Each named turn below is shown by a few rows before and after it. Which turns, in which order, take the first row of each later pair to the second? The first pair is answered.
Befo (before => after):
[ 23   1 -23  -6   1 -11  23   4 -11   1   0  13  -3   1] => [ -1   6   2  -9   2 -36  12   4 -17   6  -3  12   3   6]
[ -4  19  16  23 -20   2  16   1   6   7   0   7  20  -7] => [-23   2  26  19 -11   3  -7  -4   4   9  -2  -5  25  -6]
[-10  12   9   2   2  -2 -10   6   5  20  -3 -14   5 -19] => [ -4   0  -3   1   4  11 -12   5   7  20  -3 -15   4 -22]
sis (before => after):
[ 17  14 -12   6   6  -3  16  -1   7  -9  -4   1  -1   0] => [-13   4  11   6  11 -10 -14   3   3   6 -10 -13   7  -6]
[-5 24 15 17 -6  6  5  7  5 11 -3  2 10 -4] => [-5  5  2 18 -3 29 -9 -1  9  7  1 -3  9 -2]
[-21   9  18  10   2 -12 -15  -2   9  17 -13   5   5 -13] => [  9  -5 -18  10   0  27  -3 -14  18  -3  -6  11  -2  -5]
kod (before => after):
[ 15   4  -9  -2  -2 -12  11   0   4   5   0   0  -4  -1] => [ 7 10  3 12 -5  0  3  5  9 17 -5 -3  7 -4]
[  7  12  -3   1  -2   5   9   5   3   4   3   2   0 -10] => [ 6 12 -1  0 -2  5 10  2  3  3  2  5  0 -8]
[ 10   2 -11  -8   1  -4  13   1   1  21   6  -1  -9  -8] => [ 1  4 -7  7 -5 15  7 -1  6 22  3 -1  2 -5]
[ 8 12  8  0 -3 -5  2 -5 -6  1  0  8 -2 -5] => [ 5 13  9  6 -5 -2 -1 -2 -3  2  1  7 -2 -5]

Each pair is 2 to 3 turns apart.
[-11  -2  -8  -3  -3  11 -14   9   0  -6  -6  -2  16  -8] => [ -8  15   2  -6  -7 -11   2  10  -3  -7  -6   9  14  -3] | sis Befo
[ -2 -18  -9  -5   9  19 -20   1  -1   4   0 -13  -5  -7] => [ -9  -4   6  -2   7   1 -18  12  -3  17  -5 -17   0 -17] | Befo sis Befo
[-29  -5  10  11   0  -3 -12  -5  -3 -11  -1   8   9  17] => [-29 -10  11  12   2   2 -17  -1  -4  -2  -4   2   9   9] | Befo sis sis
[ -3  21  18  -4  -7 -25   4  10  -4  11  -4  -9  11 -17] => [ 27  -5 -27  -8  -3  15   9  -3   4 -10   4  -5  -3 -11] | Befo sis
[  3  -6 -10  11  -4  32  -3 -11   5 -14   2   6   3   9] => [-10 -17  -2   7   6  26 -20  -7   1  -3  -2  -8   3  -1] | sis Befo Befo
[ -8  -3   7 -19  14 -56 -10  -1 -19  -8  -6 -13 -10  -3] => [ 19   4  -9 -19   8 -52  13  -1 -16 -19  -1  -3 -18   3] | sis sis
[-16  -9  13  -9   0 -22 -15  -9  -9   0  -6  -4  -4   6] => [ -3  -1  10 -13   0 -33  -2  -7 -12  -3  -5  -2  -8   1] | Befo sis Befo
[ -2 -17  -3   4  -3  22  -8   9   1  17 -10 -13  11 -12] => [  8  14   7   9 -12  -6  17  15  -2  16  -7   1  12 -10] | Befo Befo
[ 6 -1 -7 -3 -4  2 13  1 -2 -9 10 21 -6 11] => [-14 -22  -2  -6   4  13 -14   4   0   2   6   5  -1   4] | sis Befo
[-10   2  12  17 -15   4 -14 -12   2  -2 -10   9   6  21] => [  7  19   8  14 -19  -5   6  -8   2  -2  -8  16   3  17] | Befo sis
[ -8  -8  10  -2   4   1 -18 -13  -3  -5   5  -2  -1  18] => [  6  19  14  -1  -3 -15   5  -4  -6  -1   6   3  -2  10] | Befo sis
[ -9 -24   5 -15   8 -12 -15   6  -7   2  -5 -13  -6  -3] => [  9 -28 -13 -13   9   5  -5  -2  -2  -7  -1 -10 -12   2] | sis sis sis
[ 38   3 -24  -2   4  15  21  -6   1  15   5  -8   1   2] => [ 38  18 -16   3   1   6  27   0   0  19   5  -1   5   2] | sis sis Befo
[  8 -13 -18  -5  12   8   1 -26   7 -18  -4   4 -17   9] => [-12 -21  -5  -3  16   3 -19 -23   3 -10  -7  -4 -11   3] | sis sis
[ 15  11 -10  14   0  18   7  14   3  15   1  -6   9 -19] => [  9  16  -3  16  -2   9   8  17   2  22  -1  -6  12 -20] | sis sis sis
[ -5  12   7  -5  -3 -19   7   0  -2  -5   3   8  -2  14] => [-13 -15   0 -14   6 -10 -14  -2  -5  -4   1  -6  -7  11] | sis kod
[ 22  -8 -23 -10  -4  -4   9  -2   7 -11   9   6 -16  12] => [ 20 -14 -30  -8   1  10   0   3   7  -1   4  -6 -14  -4] | sis Befo Befo
[  5  17 -12   6   3  -2  22  -9  -9   1  12  13  14  11] => [ -3  15  -8   9   3  -4  16 -12  -9   0  13  16  14  18] | sis sis Befo
[ -4   8  -4 -10  -5 -12  16  -5  -2 -13  -3   8  -6  14] => [  0  -5 -18  -9  -1   7  10  -9   0 -14  -3   3  -8  11] | Befo Befo Befo
[  4 -16 -13   0  -1  24  -5 -17  10  -3 -19 -13   3  -2] => [  8  26   7  12 -11  -3  19  -6   7   7 -19  -1  12  -5] | sis kod
[ -7  11  15   8  -8 -15   2  -6  -1   5  -9   2   5   6] => [ 17   0 -10   4 -10   6  11 -12   1  -7  -1   9  -3  10] | Befo sis
[-20  -4   9  12  -2  16 -15  -9   7  -5   1   5  12  18] => [-17  14  15   7  -6  -7   0  -8   2  -7   2  15   9  22] | sis Befo
[  3  19   5  -1  -6  -9   6  -3   2 -20   4  18   1   5] => [  9  25   6   2  -4 -12   8   2   2 -12   2  16   2  -2] | sis Befo sis
[  7  13   0  -5   4 -17   5  14  -9  25  -4 -13   2 -33] => [  1  18   7  -7   1 -28   8   9 -12  20  -3  -9   2 -27] | sis sis Befo
[-10 -14  -2   2  -5   2  -6 -16  10 -13   9   8   0  17] => [-11  -2   5   3  -6 -12   1 -12   9 -11   7  14   0  18] | Befo Befo Befo
[  0   7   4   7  -5  -7   2  14   1  13  -4 -10   7 -12] => [ -5  -6  -1   8   0   7  -9  10   4  10  -5 -14   8 -11] | sis sis sis
[-2  1 -8 19 -2 30 -3 -6 11 -4  4  9  9  9] => [-27   9  19  13   2  -2 -15   0   4   7  -2   2  13   3] | sis Befo
